rotation ticks, each row followed by its count of ticks:
The counts run from 0 to 686.
[138 110  95 132 111 111 172 136 166 120 125 131 136  76 137 181 137 167
 122 154  94 143 143 132 123 182 110 131 135 132  83 135 168 133 143 143
  84 147 140 141 107 167 104 105 120 152 124 150 117 148 185 106 101  96
 184 157 120]	375
[120 150 122 127 115 102 159 139 153 130 110 153 151  95 101 161 147 133
 141 131 132 127 176 132 142 168 129 121  99 154 102 121 122 126 140 114
  94 139 148 158 118 162 109 107 153 180 130 149  98 161 197  86  72 144
 151 143  83]	558
[ 90 159 145 114 157 129 137 142 174 124 121 100 120  91 124 145 166 142
 164  82 130 162 140 101 158 170  95 150 100 171 115 122  95  98 163 109
 123 114 143 180 147 162 137 125 135 161 122 155 126 126 139  58 108 129
 150 136 104]	659
[134 146 115 148 146 114 161 114 168 144 142 107 116 100 128 223 145 166
 119 147  81 170 142 110 141 137 130 133 134 170 120 123 131 121 170 116
 142 105 138 164 117 131  98 140 122 135 111 137 134 139 128  85 126  82
 186 145 114]	270
[131 132 131 136 129 129 158 141 181 133 124  77 115 105 147 177 143 177
 144 134 107 181 118 109 136 191 102 161 131 145 100 145 143 110 164 156
 115 122 157 145 157 145 119 144 104 131  93 143 115  99 105  89 139  85
 199 141 131]	502
[141 176 142 159 126 126 155 145 184 145 104  95 120 114 138 174 126 162
 126 156  94 165 156  94 164 157 102 131  93 154 142 129  89 103 200 120
 130 113 155 152 141 138 127 137 115 143  83 145 107 121 101 113 122  96
 156 124 106]	679
[ 91 157 135 122 124 109 151 121 149 124 111 120 130 106 120 149 119 145
 121 118 117 143 144 126 130 162 129 112  81 155 125 102 111 134 174 109
 118  94 148 186 133 151 106 139 161 188 127 156 117 148 178  63  84 123
 168 161  99]	519
[135 143 123 153 125 101 133 107 162 130 130 156 160  97 127 175 107 142
 120 143 106 143 147 124 114 173 119 129 107 162  99  99 116 131 144 123
 104 103 129 168 118 160 110 124 117 174 152 150 100 148 187  72  92 130
 183 174  90]	515
[149 184 113 165 159 107 165 133 165 167 135 140 136  97 121 197 142 142
 131 152  94 161 177 105 168 133 117 124 114 176 126 125 106 110 169 103
 138 114 124 142 116 150 133  93 108 125 111 139  96 150 147 120 104 103
 143 130  86]	447
[111 123 138 107 142 109 132 125 177 136 132 112 137  90 134 136 139 167
 115 106 100 173 103 119 128 182  94 135 105 163 109 117 127 122 180 138
 122 104 118 182 151 163 121 142 139 168 128 155 123 106 145  64 117 115
 160 176 108]	140
[150 153 123 150 110  97 150 121 156 168 119 161 162 102 120 159  89 148
 113 158 104 147 150 144 120 176 120 107  84 142 104 117 122 146 159 132
 112 108 131 156 123 161 113 123 129 161 132 155  79 137 184 112  84 120
 168 173  84]	109
[118 140 136 126 117 130 180 161 161 128  93  69 108 108 137 166 147 166
 140 133 115 157 149 108 160 180 116 135 114 131 119 155 133 119 177 144
 113 133 175 149 145 141 107 146 125 139  74 148 122 113 114 108 126  74
 177 126 133]	637
[132 166 110 162 118 105 170 141 132 156 120 119 120 117 125 211 107 156
 126 179  99 135 161 110 143 149 142 124  99 142 122 127 125 142 172 128
 112 112 169 146 118 138 101 126 102 123  99 139 102 158 139 106 101  76
 191 139 124]	471
[137 113 118 127 100  91 167 113 151 155 128 139 150 111 107 201 141 163
 108 167 100 163 143 140 121 154 139 140 120 160 100 117 159 127 154 150
 109 121 134 164 121 140  96 149 146 162 128 138 102 145 167  71 100 108
 176 166 102]	673
[124 146 129 120 120 107 144 151 173 130 110 120 156  79 140 100 109 158
 125 132 106 147 119 115 142 207  75 129  89 141 105 123 123 125 171 146
  97 133 139 156 153 180 147 117 106 164 123 169  96 106 147 118  98 121
 132 160 110]	550
[120 154 147 129 160 130 153 149 171 145 130  87 112 109 131 187 167 154
 156 106 122 183 153  98 162 161 116 151 114 170 114 141 111  93 166 125
 141 112 144 164 150 140 131 140 122 135  91 138 116 114 118  74 131  99
 169 134 107]	49
[126 151 110 133 151 113 172 145 149 149 132 133 120  99 107 206 185 134
 167 120 127 156 193 110 163 147 138 150 132 170  99 143 130 104 137 114
 122 148 141 147 112 153 127  97 120 127 118 133 101 163 175  84  99 116
 160 123  97]	219
[123 152 110 131 155  91 138 144 165 139 133 157 148  82 116 160 145 136
 149 137 108 136 146 102 142 167  87 157 118 183 102 110 119 106 144 120
  95 140 123 169 115 171 156  91  94 150 151 151  99 145 165  80  94 136
 132 138  96]	307
[121 129  90 130 146 100 152 146 140 129 145 133 139  71 135 162 119 151
 138 130 101 141 116 119 122 190  89 141 132 145  76 122 158 135 134 136
  97 137 131 152 124 184 125 103  72 134 144 164 112 131 175  89 115 102
 175 169 131]	35
[135 170 140 132 144 118 159 170 172 156 111  95 126 106 129 148 150 151
 165 131 126 178 146 100 175 178  89 155 107 152 106 154 112  92 171 144
 130 136 147 147 165 153 152 117 109 119  86 146  88 101 107 112 125 109
 147 120 103]	188
[123 166 146 133 162 123 149 127 179 140 133 115 123 103 115 196 169 144
 143 111 116 168 178 113 160 132 127 132 106 178 122 119  98 101 166  99
 145 108 131 169 125 138 118 130 151 153 111 138 117 142 151  69 106 119
 155 133  81]	180
[ 99 138 132 124 139 123 134 143 167 118 128 103 135  86 149 131 111 162
 145  96 119 151 102 118 116 197  86 132 107 140  94 114 132 135 154 144
 108 103 144 163 156 173 119 135 104 166 136 164 113 106 156  75 119 106
 180 174 124]	74
[150 128 115 147 123 108 173 124 158 156 140 125 130 108 112 234 154 161
 131 165 102 171 166 123 144 149 138 151 145 161  95 132 154 111 148 147
 121 134 136 137 122 133 103 127 119 126 107 135 102 152 154  94 114  90
 184 137 108]	672
[ 91 156 146 120 126  90 134 159 142 147 110 111 139 109 125 128 112 155
 134 144 118 149 109 101 137 188  91 153  88 155 126 111 109 123 172 150
 113 104 161 178 165 166 150 147  98 168 131 158 100 115 122  67 109 115
 149 156 122]	434
[104 156 144 143 126  99 136 133 133 163 133 122 147 127 119 169 103 150
 138 127 129 159 118 128 113 177 129 138  91 153 113 103 113 135 160 144
 123  89 160 174 163 145 119 160 111 164 136 156  97 127 144  63 109 109
 192 175 111]	565
[134 175 125 131 143 131 161 161 180 139 105  79 112  84 144 141 142 164
 143 127 103 166 148  98 182 169  83 129  93 152 124 145 108 106 189 118
 135 132 141 156 147 157 142 112 112 123  82 157 113 104 113 126 122  90
 136 130 115]	277
[ 82 125 137  96 129 100 145 142 143 127 113 101 128  95 123 138 139 163
 141 115 128 146 108 115 123 186 111 157 109 156 112 109 136 125 160 153
 113 114 162 189 152 161 125 159 129 177 133 158 125 122 142  41 112 117
 175 155 128]	569
[ 96 128 126 121 105 117 160 147 149 119  99  78 106 100 145 161 119 179
 120 143 100 133 118 113 136 182 116 126 108 125 126 129 138 134 179 142
 105 120 174 165 140 149  99 152 123 160 105 153 131 121 128  82 113  78
 191 147 144]	27
[134 135 122 125 133 113 169 162 161 159 129  93 124 101 142 168 142 173
 146 129 121 178 117 116 145 194  98 154 131 132  92 153 152 114 157 168
 118 136 149 140 163 156 131 127  83 112  97 153  96  96 123 109 141  82
 170 149 127]	189
[158 149 100 169 132 117 162 125 168 133 144 132 129  88 143 219 128 149
 134 135 101 158 164 127 130 163 125 128 132 147  91 132 140 122 143 112
 108 128 137 134 106 149  98 103 102 131 122 139 116 144 180 109 113  89
 195 150 110]	243
[110 147 126 145 124 119 139 110 167 116 137 100 123  96 145 177 109 170
 120 123  94 158 118 125 114 173 119 120 113 143 106 107 124 139 167 126
 119  93 153 172 128 147  93 144 119 163 126 154 133 127 146  72 117  88
 208 171 127]	205
